500 stands for zero in the data rows.
Here are some points, each followed by its number:
367:745:772:599:421:429:526:439:606:477:468:426:415:530:539:534 0
656:758:683:574:467:546:460:543:472:483:589:533:499:454:491:498 1
446:381:549:347:862:478:726:680:549:529:529:608:525:549:481:509 2
755:279:407:496:649:731:422:441:500:451:522:470:519:379:681:504 3
526:812:278:612:562:719:455:477:536:554:382:399:400:453:489:427 4
651:368:214:769:193:584:524:453:455:411:530:692:421:566:476:588 5
178:417:495:580:603:528:492:364:504:583:578:587:579:570:502:563 6
556:215:413:305:252:378:477:623:590:496:446:406:498:612:522:501 7
309:260:414:453:622:459:451:577:417:299:549:537:494:461:486:429 8
601:383:553:342:289:404:362:636:557:550:547:469:603:579:524:449 9
206:483:564:545:533:411:507:444:478:617:550:554:590:475:574:541 10
469:384:773:554:538:531:537:577:491:491:470:489:561:592:501:452 11
826:572:496:507:520:492:516:430:411:366:359:357:596:458:518:521 12
283:570:597:453:340:395:387:437:423:556:446:531:476:445:486:492 13
275:246:371:586:529:632:394:433:526:396:555:451:398:566:472:354 14
870:463:578:497:536:316:473:412:485:564:361:533:461:560:573:466 15
331:194:551:481:522:490:561:537:476:501:439:498:472:419:502:341 16
502:861:283:533:640:479:530:507:579:564:542:363:662:477:590:387 17
490:462:788:554:438:513:476:542:516:476:461:549:570:549:484:424 18
741:246:657:675:585:593:380:463:562:456:657:443:587:400:430:515 19
768:398:443:209:400:513:503:322:453:591:474:486:351:603:331:456 20
542:501:408:1:491:549:550:340:532:445:520:445:569:537:603:496 21
297:648:445:465:286:644:307:498:475:568:364:427:482:565:455:497 22
219:349:530:584:604:501:537:363:462:615:568:546:526:574:513:533 23
328:534:637:460:350:415:399:447:441:606:484:542:472:461:520:473 24
209:356:577:597:570:487:485:329:459:663:577:542:530:583:547:562 25
869:553:593:496:492:320:356:325:466:497:352:487:595:451:537:448 26
788:725:504:619:329:523:641:334:471:486:583:539:538:421:433:469 27
496:722:900:626:427:505:622:452:625:475:441:470:393:558:474:512 28
387:626:371:227:581:607:590:491:239:320:465:502:461:587:520:543 29
253:221:425:649:627:475:551:465:491:475:526:388:477:496:490:443 30
679:435:358:192:531:416:622:372:419:597:539:488:332:547:443:488 31
813:643:489:429:507:340:396:419:433:518:460:593:575:503:449:489 32
777:607:446:448:619:411:487:561:513:594:416:601:631:387:562:461 33
506:560:243:646:676:227:517:708:746:592:549:530:549:448:537:565 34
717:216:548:420:381:465:522:569:589:678:575:524:481:488:486:617 35
652:329:484:77:439:479:634:361:591:546:492:367:325:504:462:529 36
696:845:401:487:554:784:438:474:549:526:522:464:383:486:462:354 37
839:355:505:431:457:328:354:426:579:582:439:620:386:584:465:454 38
350:541:493:466:658:480:568:646:449:434:513:510:514:562:473:548 39
459:564:232:517:283:789:468:602:399:483:429:564:598:466:545:445 40
585:727:177:413:659:310:516:436:444:634:515:474:448:479:405:633 41
396:173:650:591:581:458:536:506:500:464:385:405:495:438:508:446 42
589:817:427:464:550:677:397:524:444:519:505:535:381:463:522:430 43
279:200:477:575:539:454:562:490:423:410:524:488:472:413:407:325 44
722:212:584:484:580:649:492:482:572:614:571:533:429:411:476:564 45
786:208:573:512:496:511:359:518:561:547:597:471:544:499:395:660 46
691:872:296:487:602:406:524:450:601:482:606:376:581:653:270:393 47
205:508:513:483:481:412:412:356:548:548:414:646:558:475:479:542 48
560:391:96:751:212:622:477:488:434:438:477:751:441:497:443:537 49
779:208:529:584:590:628:303:469:540:389:644:343:607:387:539:631 50
552:318:750:623:596:646:591:575:575:419:482:516:599:466:482:436 51
298:643:262:350:524:611:414:539:493:464:371:481:648:494:563:520 52
495:217:650:422:595:456:414:605:460:476:507:460:458:489:581:534 53
839:702:593:527:456:444:570:413:386:519:400:422:586:426:462:568 54
532:292:541:369:295:397:617:547:536:547:637:427:470:581:586:492 55
217:320:550:571:605:471:508:359:496:651:535:541:533:560:537:488 56
344:518:277:577:563:682:567:675:365:400:488:550:414:666:478:557 57
219:354:454:547:572:566:497:363:579:544:537:535:464:610:446:486 58
773:242:315:611:368:567:654:472:495:526:388:651:441:495:493:509 59
579:342:600:192:565:494:768:643:626:600:489:515:455:523:477:498 60
348:441:486:181:456:492:555:459:511:351:443:564:572:415:459:495 61
635:257:406:532:459:521:583:616:408:583:489:455:436:597:445:466 62
788:228:533:405:511:523:444:477:527:640:482:527:417:572:468:563 63
284:207:573:634:570:435:562:436:382:549:541:461:432:474:548:426 64
606:261:633:483:608:604:632:611:544:639:587:543:448:421:586:547 65
878:463:527:594:560:301:442:446:497:435:426:487:473:598:630:449 66
701:798:572:460:569:693:435:466:442:580:524:626:463:402:549:474 67
794:698:454:713:339:346:563:403:486:522:717:575:501:459:530:449 68
397:510:148:586:366:335:507:649:624:497:524:406:481:513:544:576 69
205:369:424:643:544:677:480:353:552:539:556:470:406:574:460:522 70
635:821:403:509:644:327:463:486:359:546:651:442:508:579:405:503 71
275:526:623:460:380:468:387:412:432:600:473:581:553:489:534:511 72
242:383:499:561:511:625:516:331:502:630:518:488:497:574:390:524 73
393:533:645:319:592:517:731:630:516:595:513:585:581:454:471:496 74
493:536:780:537:489:551:562:566:541:438:468:491:585:517:425:455 75
469:859:342:456:698:564:467:536:475:532:473:483:433:480:504:402 76
413:648:446:608:467:807:515:565:290:413:420:427:507:652:525:577 77
837:685:606:521:492:424:554:432:403:521:382:452:584:425:470:516 78
699:837:480:509:591:495:447:540:402:538:638:531:472:520:434:450 79
707:319:415:165:510:522:564:434:610:599:457:487:359:513:451:615 80
523:317:734:588:531:601:496:595:544:436:451:510:607:544:474:424 81
196:497:466:455:462:583:443:372:507:460:444:589:539:491:424:547 82
700:861:305:492:594:421:532:451:592:460:621:396:574:620:265:398 83
430:173:606:629:518:618:436:591:433:451:377:404:509:399:517:401 84
307:160:396:603:537:473:421:513:426:388:478:411:490:411:416:369 85
265:733:370:569:555:349:480:535:523:491:320:552:439:493:567:497 86
277:413:272:667:486:640:432:550:651:587:520:317:454:676:542:500 87
444:106:361:526:346:508:517:508:477:558:420:299:513:485:359:356 88
384:557:142:813:457:366:498:568:708:504:463:268:416:552:631:532 89
551:403:345:463:489:611:610:674:346:532:416:571:447:630:497:449 90
721:697:715:540:516:476:513:535:469:509:566:535:495:473:420:509 91
240:379:313:491:489:421:460:498:647:426:553:717:584:502:491:424 92
444:162:555:364:401:480:504:546:568:496:464:454:436:451:562:421 93
223:307:557:566:601:473:472:359:462:642:513:573:534:530:560:508 94
713:232:579:541:734:487:403:589:513:373:596:476:552:401:408:670 95
814:399:344:558:558:408:496:465:628:361:445:584:556:391:680:496 96
694:830:558:530:561:619:450:521:416:469:572:569:523:382:510:479 97
386:711:172:631:605:437:474:450:586:635:338:478:464:507:589:471 98
460:561:746:539:370:575:487:526:484:486:525:533:532:514:504:494 99
227:594:547:552:503:368:497:447:435:592:471:527:439:408:484:591 100
429:224:557:419:804:587:668:597:429:423:452:394:312:562:337:484 101
340:503:564:499:746:362:572:634:452:485:482:524:509:574:517:520 102
577:831:214:487:677:391:480:451:566:596:456:458:548:512:360:478 103
552:503:117:907:378:343:548:523:563:324:490:526:430:361:533:456 104
637:379:665:442:350:399:304:660:569:609:487:522:553:574:568:453 105
681:544:628:445:570:653:348:540:399:477:453:621:459:533:526:538 106
531:477:347:0:502:463:541:319:640:416:548:364:713:502:616:506 107
216:332:344:616:523:673:424:397:560:481:564:448:406:571:450:396 108
316:356:639:574:538:585:571:457:395:575:533:478:452:581:504:540 109
723:203:666:600:533:581:320:533:536:507:583:454:561:443:402:538 110
Which point above is nearest to each new point? Its number follows each.
318:752:655:598:427:459:538:489:585:438:526:402:460:424:545:523 0
471:736:840:605:452:514:581:485:632:397:453:482:427:507:472:509 28
612:298:494:247:518:583:608:510:689:567:513:499:344:477:443:488 80
872:402:503:519:549:348:398:374:528:364:415:512:522:620:590:478 66
470:196:570:379:455:581:409:640:553:483:422:436:452:487:583:403 93
848:545:545:502:467:297:366:371:470:506:417:506:562:426:529:437 26
502:715:909:645:416:539:602:464:618:490:448:466:393:552:475:497 28
331:589:510:217:450:463:486:543:402:340:496:553:476:472:382:531 61
426:604:679:379:519:537:749:663:480:568:547:537:598:442:455:514 74
652:731:459:377:557:781:449:521:460:615:518:657:483:393:574:520 67
222:603:533:534:436:481:467:417:459:594:468:525:483:457:490:588 100
248:701:481:482:471:436:533:509:551:601:410:471:432:350:545:561 100
740:690:413:635:359:339:602:462:435:619:762:484:478:458:479:485 68
485:793:231:424:695:563:532:517:555:697:371:502:418:405:436:396 76
514:179:464:413:410:621:367:717:581:449:370:455:500:493:526:430 93
747:426:364:477:396:318:361:399:576:603:656:728:355:538:538:295 38
274:735:297:442:570:367:402:610:628:470:299:455:533:406:511:559 86
742:438:419:426:642:469:552:609:567:646:455:666:613:458:551:559 33
386:438:540:159:391:512:536:484:520:379:567:580:537:414:529:513 61
745:330:508:183:556:554:566:394:565:612:389:557:233:619:441:538 80
521:410:217:720:290:286:573:636:392:578:609:398:412:446:679:546 69
811:538:505:488:448:509:463:360:427:422:416:466:645:498:489:518 12
552:866:311:494:717:426:451:518:532:513:616:381:614:477:550:457 17
776:216:444:358:614:752:463:388:488:544:448:513:345:457:654:548 3
305:712:422:465:461:415:420:632:586:584:408:471:534:407:544:504 86
476:301:544:351:242:425:538:568:446:495:647:410:498:497:639:525 55
723:192:561:427:564:627:457:534:589:605:589:525:402:406:394:563 45
872:347:449:638:520:509:590:434:446:354:443:465:514:661:543:506 66
345:743:718:571:452:422:563:463:572:499:475:432:420:479:536:513 0
631:493:131:931:359:516:638:485:561:269:430:587:520:483:437:573 104
323:467:418:153:458:559:494:486:524:245:574:534:606:381:510:581 61
541:781:165:421:658:428:556:510:574:653:533:527:533:379:412:471 103
330:457:410:271:257:442:550:416:514:408:530:608:562:379:443:529 61
306:240:471:642:536:355:594:524:375:520:598:517:488:456:508:440 64
271:357:462:337:418:464:550:423:506:376:482:720:524:413:403:373 61
775:258:580:365:548:531:407:484:544:593:525:521:385:603:446:578 63
501:399:675:344:568:541:691:719:505:611:430:582:557:521:497:519 74
364:587:534:522:787:228:480:624:427:388:476:512:450:546:522:559 102
320:663:612:396:472:326:321:456:419:451:374:509:313:538:414:577 13
661:467:380:142:560:599:612:424:575:609:368:484:491:453:466:562 80
401:154:615:560:606:474:537:571:485:403:430:420:525:380:516:446 42
479:746:908:639:398:485:583:445:616:497:440:486:410:570:486:478 28
424:323:518:328:885:479:719:609:632:464:480:561:438:572:434:433 2
695:583:406:555:624:424:442:554:627:657:478:649:593:416:642:385 33
260:586:599:507:474:357:490:472:423:585:481:543:430:430:512:570 100
202:431:385:495:648:610:456:368:700:456:513:554:577:596:480:510 58
318:490:506:237:340:518:467:497:455:394:519:617:593:392:480:511 61
290:181:571:563:594:492:583:381:454:614:463:459:386:518:493:441 64
587:599:371:540:195:727:544:512:449:451:516:577:621:534:416:477 40
506:297:370:136:311:454:618:420:553:404:468:351:448:414:513:524 36
893:422:537:601:559:314:522:434:489:469:430:559:489:598:652:502 66
755:724:482:412:485:564:401:417:524:638:485:629:525:408:527:443 67
224:475:520:558:528:460:528:443:512:612:507:639:549:501:555:579 10
523:130:490:610:433:631:363:652:472:527:369:456:549:393:413:439 84
492:431:719:479:425:416:374:597:522:422:475:523:586:510:501:366 18
302:651:302:459:296:640:338:545:575:557:369:359:539:384:491:429 22
357:377:653:563:744:389:516:552:457:406:460:432:549:582:449:455 102
239:612:556:512:474:426:549:437:502:624:440:519:450:442:501:589 100
512:295:701:473:716:383:533:620:430:458:509:497:434:541:461:482 53
356:435:649:534:725:362:455:533:410:422:491:486:485:631:514:530 102
280:249:615:585:580:462:539:397:398:602:460:474:448:538:550:454 64
367:491:642:512:558:556:525:553:439:562:521:514:527:538:570:577 109
819:296:401:600:481:626:615:446:507:502:435:574:450:511:624:516 59
646:571:612:450:518:761:411:523:406:495:504:588:494:468:552:518 106
503:155:286:647:387:437:506:581:536:551:388:407:558:478:175:480 88
768:592:369:542:395:261:534:451:496:540:713:597:229:658:422:350 68
692:369:670:404:343:347:297:658:577:645:463:524:495:582:539:451 105
436:484:0:662:441:406:491:638:582:459:490:557:551:476:549:438 69
652:184:475:362:364:395:556:516:661:601:558:484:408:497:407:626 35
307:725:684:567:456:432:530:469:490:515:504:465:411:479:547:537 0
774:220:515:459:648:713:364:382:471:469:553:382:453:444:548:546 3
662:841:295:462:581:816:412:512:567:514:529:520:385:397:473:408 37
453:194:504:348:454:478:412:608:527:430:505:437:459:427:629:506 93
719:261:433:442:503:534:449:532:396:529:343:608:347:607:550:568 63
357:703:695:558:472:379:560:487:475:496:499:449:404:503:496:513 0
508:464:809:521:379:445:351:531:518:496:443:556:610:570:509:385 18
664:239:286:688:343:577:601:501:438:578:233:648:476:430:472:537 59
453:760:152:555:653:797:469:514:438:430:358:412:426:384:488:633 4
644:745:333:649:282:759:612:382:443:431:635:521:632:469:425:515 27
546:472:398:0:432:462:474:248:455:444:449:411:564:594:686:429 21
463:748:873:650:425:501:573:450:630:479:446:499:420:544:495:503 28
461:488:311:569:156:648:612:630:423:521:495:444:545:592:427:520 40
314:448:163:681:448:607:517:709:639:508:537:339:490:631:532:548 87
542:621:426:394:224:237:311:592:381:543:562:406:546:592:455:435 9
573:362:574:361:211:523:608:622:525:610:542:393:527:588:414:494 55
837:449:491:524:592:387:391:361:521:311:450:509:575:678:659:595 66
459:733:892:642:398:485:573:444:640:481:460:472:409:542:495:513 28
789:363:326:647:430:588:545:398:594:391:457:617:501:595:550:484 59
300:679:566:435:451:475:538:575:517:587:539:478:459:389:606:617 100
707:471:309:586:327:277:576:489:473:688:790:644:269:492:533:380 68
249:638:603:540:503:354:488:466:491:539:504:519:482:432:559:526 100
